Here are some points, each followed by its number:
  -1.150  -0.347  -0.312  -2.794  -0.520  -2.806  -0.221   0.076   0.215  -0.684   0.280  -0.705  -0.020  -0.067  -0.405  -2.934   0.647  -0.425   0.505  -0.634  -1.168 0
   0.767   0.042  -0.918  -1.233   1.114  -1.110   0.045   1.380   0.999   1.289   2.057   1.536  -0.189   1.072   1.739  -0.938   1.444   1.800  -0.231   1.767   1.923 1
  -0.163  -0.193  -0.015  -0.099  -0.159  -0.102  -0.124  -0.103   0.029  -0.148  -0.109  -0.147  -0.034  -0.055  -0.106  -0.093  -0.030  -0.174   0.093  -0.107  -0.108 2
   1.885  -0.007  -0.733  -0.152  -0.352  -0.275  -0.269  -0.640   0.083   0.723   0.564   0.790   1.981   0.786   1.019  -0.357  -1.269   0.359   0.757   1.156   0.744 3
   0.099  -0.633  -0.847  -1.146  -0.550  -0.980  -1.055  -0.678  -0.037  -0.352  -1.607  -2.266   0.589  -0.666  -0.735  -1.043  -0.741  -1.420   1.625  -2.218  -2.057 4
  -1.409   0.144   1.893  -0.049  -0.823   0.200  -0.139  -0.791   1.023  -0.747  -0.528  -0.057  -2.210  -0.393  -0.567   0.317  -0.015  -0.979   0.475  -0.519   0.112 5
  -0.586  -0.231   0.741   0.309  -0.665   0.764  -2.561  -0.509   0.575  -0.998  -1.964  -3.262  -1.723  -0.814  -0.998   0.499   0.052  -0.856   0.225  -3.281  -2.913 6
   0.213   0.194  -1.778  -1.464   0.941  -1.506  -0.980   0.771  -1.278   1.125   1.931   0.642  -0.209   0.170   1.368  -1.740  -0.588   0.549  -0.887   1.113   0.973 7
   0.704  -1.390   0.339  -0.228   0.083   0.053  -1.247   0.418   0.515  -0.914   0.067  -0.047  -0.025   0.530  -0.815   0.042   0.792   0.096  -0.997  -0.298  -0.079 8
  -0.172   1.877   0.914   0.886   0.083   1.127   1.009  -0.819  -0.285  -0.158   1.992   0.458  -1.386  -0.650  -0.517   0.766  -0.825  -0.460  -0.511   0.865   0.940 9
  1.477  0.935  0.276  0.623  1.268  0.220  2.054  1.494  2.072  1.034  0.853  1.143  2.373  1.780  1.552  0.146  2.101  1.534  2.624  1.219  1.125 10
Which three points above are nearest to each new point? Their numbers follow each, nearest first.
  -1.783  -0.624  -0.313   0.024  -1.438  -0.002   0.386  -1.154  -0.479   0.434  -0.081  -0.604   0.156   0.557  -1.265  -0.081  -0.997  -1.137  -0.236  -0.556  -0.884 2 5 8
  -0.609   0.832   0.531   0.664  -0.105   0.346  -0.155  -0.376   1.138   0.761  -0.592   0.557  -0.216   1.185   1.251   0.667  -0.464  -0.129  -0.282   0.006   0.131 2 5 8
  -0.036  -0.365  -0.792  -0.858  -0.512  -0.844  -1.231  -0.539  -0.165  -0.537  -0.888  -1.384   0.720  -0.660  -0.742  -0.947  -0.473  -0.943   1.374  -1.295  -1.277 4 2 0
  -0.638  -0.529  -3.005   0.262   0.211  -0.263  -0.373   0.363  -1.210  -0.385  -0.344  -0.434   1.429  -0.599   0.204  -0.628   0.141  -0.162   0.106  -0.049  -0.287 2 8 3
  1.744  0.747  0.486  0.225  0.638  0.104  0.676  1.006  2.454  0.668  1.377  1.485  1.837  1.266  1.750  0.265  1.767  2.130  2.895  1.458  1.562 10 1 3
  -0.100   0.532   0.161   0.101  -0.236   0.206   0.700  -0.756  -0.028  -0.629   0.976  -0.274   0.393  -0.254  -0.729   0.478  -0.482  -0.414   0.225   0.192   0.099 2 9 8
  -1.688  -0.754   0.111   0.698  -1.247   0.522   0.080  -0.756  -0.390   1.223  -0.026  -0.601   0.341   1.495  -0.870   0.434  -0.601  -0.774  -0.564  -0.547  -0.822 2 8 5
  -1.423   1.038   0.496  -0.046   0.331  -0.531  -0.382   0.385  -0.077  -0.696   0.270  -0.267  -0.255  -0.021   0.335  -0.500   0.921   0.133   0.008  -0.232  -0.413 2 8 5
   0.833  -0.518   1.489   0.968   0.949   1.223   1.786   1.384   2.303   0.662   0.936   1.420   0.437   0.873   1.362   1.515   2.122   1.056   1.819   1.467   1.771 10 1 2
  -0.157   0.045   0.060   0.285  -0.417   0.334   0.384  -0.276  -0.211   0.526   0.362  -0.659   0.650  -0.598   0.169   0.322  -0.286   0.052   0.628  -0.314  -0.742 2 8 3
  -0.732  -0.609  -0.211  -2.386  -0.241  -2.461   0.817   0.152  -1.162   0.588  -0.103  -0.893  -0.283  -0.160   0.379  -1.852  -0.639  -0.108   0.952  -0.326   0.088 0 2 7
  -0.305  -0.463  -0.347  -0.442  -0.159  -0.504  -0.118   0.034   0.096  -0.117  -0.302  -0.113   0.335   0.145   0.011  -0.401   0.145  -0.126   0.178  -0.073  -0.163 2 8 3
  -0.641  -0.069  -0.871  -0.224  -1.813  -0.689  -1.201  -2.307  -1.488  -2.415  -1.848  -2.123   0.663  -1.018  -2.425  -0.785  -1.794  -2.128  -0.769  -2.178  -2.340 4 6 2
  -1.344  -0.974   1.563   0.395  -1.452   0.921   0.615  -1.407  -0.102  -1.209  -0.674   0.595  -1.311  -1.728  -1.426   1.153  -1.067  -1.383  -0.214   0.393   0.351 5 2 9
   1.505  -1.346   0.100   0.120   1.636  -0.175   1.746   2.290  -0.381   2.443   0.812   2.013   0.486   1.230   2.095   0.037   0.870   1.719   0.009   1.568   1.840 1 10 3
  -0.438  -0.451  -0.592   0.190  -1.202   0.458  -0.997  -1.119   1.781   0.087  -0.748  -0.852  -0.256   0.728   0.727   0.127  -0.225  -0.452  -0.313  -0.956  -1.379 2 8 5
  -0.335   0.391  -1.035  -1.449   0.855  -1.413  -0.991   0.783  -1.031   1.071   2.095   0.287  -0.966   0.021   0.971  -1.587  -0.270   0.460  -0.495   0.756   0.770 7 1 2
  -0.981  -0.447   0.219  -0.253  -0.848   0.232  -2.145  -0.582   0.288  -0.933  -1.571  -2.700  -1.887  -1.041  -0.787  -0.037  -0.186  -0.804  -0.088  -2.693  -2.434 6 4 5
  0.980  1.411  1.815  1.938  1.100  1.735  0.138  0.599  2.407  0.496  0.641  0.614  1.510  1.554  0.623  1.744  1.501  0.272  1.867  0.897  0.641 10 2 3
   0.952  -0.692  -1.236  -0.438   0.560  -0.054  -0.358   0.012  -0.089  -0.042  -0.710   0.553   1.383  -0.444  -0.340  -0.022  -0.251  -1.246   0.330  -0.332  -0.916 2 8 3
  -0.689   0.687   0.366  -0.438  -0.330  -0.434   0.714  -0.784   0.094  -0.537   1.147  -0.253   0.016  -0.194  -0.867  -0.219  -0.383  -0.820   0.961   0.119  -0.035 2 5 9
   0.524   0.370   0.854  -0.010  -1.802   0.110  -0.611  -1.224  -0.188   0.783   1.349  -0.524   0.241  -0.113  -0.330   0.207  -0.869   1.505   0.614  -0.137  -0.306 2 3 8
  -0.562   1.061   0.588   0.979   0.139   0.670  -0.450  -0.295   1.300   0.749  -0.642   0.996   0.003   0.826   1.819   0.998  -0.468  -0.279   0.008   0.307   0.318 2 3 5
